(in the rows, 128 means zero)
T: 4 groups of rows, each row roughly a mix of its group's hidden directions; one row fits no group:
T (133 x 10):
[[174 149 123  89 162 138 146 110 139  97]
 [109  98 100 155 137 166 143  85 115 149]
 [154 129 159 155 161 134 112  95 101  90]
 [131 150 168 101 134 123  79 103 145 158]
 [114  78 140 159 107 118  79 118 129 146]
 [ 90 111 156 107 139 150 106 112 106 176]
 [170 134  80 149 119 114 136 145 153  94]
 [155 115  84 159 139 138 170 144 111 103]
 [141 152 191 111 110 121 146 118  99 110]
 [165 107 161 174 115 148 100 151 117 131]
 [113 145 190 124 153 136 124  84 128 126]
 [162 134  76 137 123 107 145 145 165 102]
 [146 126 154 186 111 137  92 140 116 155]
 [129 111 163 169 145 140 113 129  91 171]
 [154 130 173 172 145 124 122 103  95 109]
 [176 156 144  88 123 136 125 140 165 149]
 [177 155 133 103 109 105 126 162 129  93]
 [ 86  99 130 166  94 133  91 130 119 146]
 [174 166 141 139 111 171 152 132 140 144]
 [129 122 139 145 139 118 129 128  74  69]
 [121 110 146 135  98 146  96 125 191 124]
 [ 94 147 136  89 168 125  97 156 152 121]
 [ 97 139 182 104 129 117  90 106 133 149]
 [103 136 172  86 119 111  95 116 143 156]
 [118 166 185 125 142 161 145 101 130 132]
 [155 117 175 165 148 117 108  88 115 128]
 [ 96 149 188 130 135 147 137  89 132 122]
 [112 137 119  75 148 121 112 167 131  88]
 [138 118 115 186 116 146 155  94 124 158]
 [124 165  96  98 108 111 148 111 173 147]
 [128  90 116 139 150  96 120  81 144  93]
 [158 158 157 110 114  95 105 173 137 118]
 [151 187 146 103 159 113 104 136 143 134]
 [174 136 171 172 125 135 113 137 102 127]
 [162 109  69 144 126 115 110 162 119 128]
 [164 164 163 106 109  97 130 166 128 124]
 [177 144 107 128 109 110 165 126 142  87]
 [140 101  67 131 129 105 115 165 128 110]
 [110 141 153  98 143 130 103 160 104  77]
 [161 139 158 152 113 134  86 154  99 157]
 [103  81 120 149  99 126  80 126 138 150]
 [166 127 172 155 150 125 115  94 106 102]
 [107  96  87 167 139 142 120  97 151 151]
 [ 96 122  80  92 119 131 134 154 159 153]
 [ 82  93 139 157 100 132  86 127 116 135]
 [ 95 102  81 138 153 167 135 123 119 153]
 [129 147 107 164 128 121 145 169  85  95]
 [130 108 121 183  91 124 131 111  85 128]
 [138 136 185 145 127 140 134 118  83  95]
 [170 169 114 106 134 153 174 124 132 123]
 [146 142 127 122 153 100 162 173  97  97]
 [183 157 131 123 133 149 144 145 107 169]
 [183 121 145 174 118 137 103 130 100 126]
 [167 138 178 166 137 116 134 104 104 123]
 [187 146 137 109 104 138 151 125 151 160]
 [106 134 193 105 114 115  98 115 145 138]
 [136 126  99 106 130 140 103 126 175 179]
 [138 125 127 118 118 146 127 131 180 189]
 [106 141 148 135 161 111 143 123 101  67]
 [101 134  75  94 110 140 141 158 151 143]
 [166 142 116 167 106 116 169 127 145 162]
 [133 155 112 107 166 123 102 126 186 117]
 [ 85  96 107 141 147 160 134  86 121 144]
 [ 98  95  89 162 144 157 129  95 131 140]
 [ 81 123 168 124 140 134 109 124 118 177]
 [149 128 156 181  98 132 103 142  95 140]
 [123 118 157 164  80 128 157 137  88 130]
 [152  97 103 147  90 107 129 175 109 138]
 [ 97 131 132  91 164 133 111 153 169 102]
 [115 160 166  84 132 132  94 122 148 156]
 [101 139  78 102 108 121 135 153 165 151]
 [167 143 161 161 159 119 129 100 104 100]
 [ 89 136 115  92 144 115 171 113 153  98]
 [100 111 154 110 134 142  95 116 118 186]
 [178 149 140 112 109 135 115 166 127 169]
 [158 100  77 137 106 104 106 160 123 140]
 [ 95 133 110  81 129 123 171 121 166 121]
 [139 168 147 105 151 144 165 127 104  87]
 [136 129 138 169 115 154 171 101 101 160]
 [106 138 124  74 148 123 178 116 147 134]
 [139 128 128 147 113 124 167 104 143 191]
 [144 135 116 119 116 126 178 123 140 189]
 [183 156 129 115 121 147 141 165 123 162]
 [125 144 149 136 136 111 137 135  87  64]
 [111 162 120  84 150 120  91 147 154 153]
 [112  72 137 152 106 118  99 138 124 167]
 [127 102 127 165 112 130 165  94  91 156]
 [166 161 157 111 108  95 124 169 138 138]
 [ 93 134  93  97 141 113 170  95 146 121]
 [ 71 147 163 111 126 145 150  95 133 129]
 [125 156 134 107 151 125  71 161 157 115]
 [101 153 186 121 136 146 134  87 141 124]
 [168 113 155 172 115 145  98 141 105 149]
 [ 81  91 140 151 130 103 129  92 111 104]
 [163 148 125 146 109 114 143 164  95  85]
 [156 164 109  93 155 134 178 138 136 124]
 [157 109 157 169 123 147  83 154 113 129]
 [111 105 146 178 102 105  99 120 129 163]
 [ 98 151 174  96 122 130  91 113 155 141]
 [145 131 177 161 138 133 115  99  94  97]
 [ 93 150 188 121 120 148 139  96 131 136]
 [115 162  85 122 148 116 147 165 118  89]
 [148 164 153  96 147 124  92 165 133 105]
 [143 128 101 111 138 150 117 152 100  67]
 [111 156 122 155  94 120 142 169  93  98]
 [133 163 154  91 149 134  87 112 148 158]
 [154 144 106  75 156 138 169 137 144 129]
 [172 111  85 154 128 118 106 167 121 117]
 [141 135 117 113 135 133 103 157 111  60]
 [152 121  61 155 136 140 149 138 127 106]
 [145 156 150  98 123 102 102 184 132 122]
 [153 108  89 155 123 129 160 168 116  98]
 [124 117 128 143 119 139  99  79 166 171]
 [103 134 146 133 153 112 147 125  95  67]
 [109 127 170 120 131 148  95 139  93 173]
 [ 93  92 143 147  88 134  84 120 128 144]
 [172 113  79 126 116 110 108 166 130 141]
 [172 117 160 158 129 145  89 151 103 135]
 [144 131 119 130 101 138 122 124 155 199]
 [118 152 172  90 157 122  95 105 137 147]
 [106  90 151 156  96 100  96 133 131 159]
 [155 170 125  94 147 138 174 137 121 103]
 [130 113 101  98 114 144 141 122 173 178]
 [ 77 101 125 138 130 116 136  94 146  84]
 [158 158 160 102 111  84 127 157 149 129]
 [ 62  94 119 125 118 100 125 111 125 111]
 [158 103 156 183 123 148  96 141 120 132]
 [104 129  70  94 134 129 137 152 159 144]
 [ 90  97  86 140 151 151 108 120 140 160]
 [124  96  92 151 129 159 147  76 123 141]
 [151 172  96 100 144 153 166 131 135 109]
 [128 157 134  91 132 170 152 128 107  83]
 [149 113  74 163 127 138 148 152 127  93]]
which group is each row in? (one row of each group first):
[121 142 155 134 141 111 147 129  81  73] | H
[155  96  70 139 124 105 125 161 120 117] | X
[110  68 143 146 124 105  97 140 121 157] | E
[110 125 117  81 149 131 105 147 122  73] | Y

[106  95 134 175 103 120  85 119 127 153] | E
[ 96  97  95 161 145 163 135  97 123 149] | Y
[125 128 129 112 146 117 122 139  83  63] | H
[115 139 173  87 138 109  91 109 136 158] | X
[ 80  98 156 118 129  96 118 104 144  97] | X
[152 147 110 127 147 105 154 171 102  87] | E
[104 146 122 111 122 177 109  79 152 122] | E
[109 132  72  96 124 141 149 158 150 149] | E
[176 153 124  90 118 140 142 162 151 152] | X
[ 94  93 129 149 151  98 107  95 117  96] | X
[ 93 111 172 111 133 144  99 100 105 157] | Y
[173 169 142 129 130 160 116 163 119 155] | X
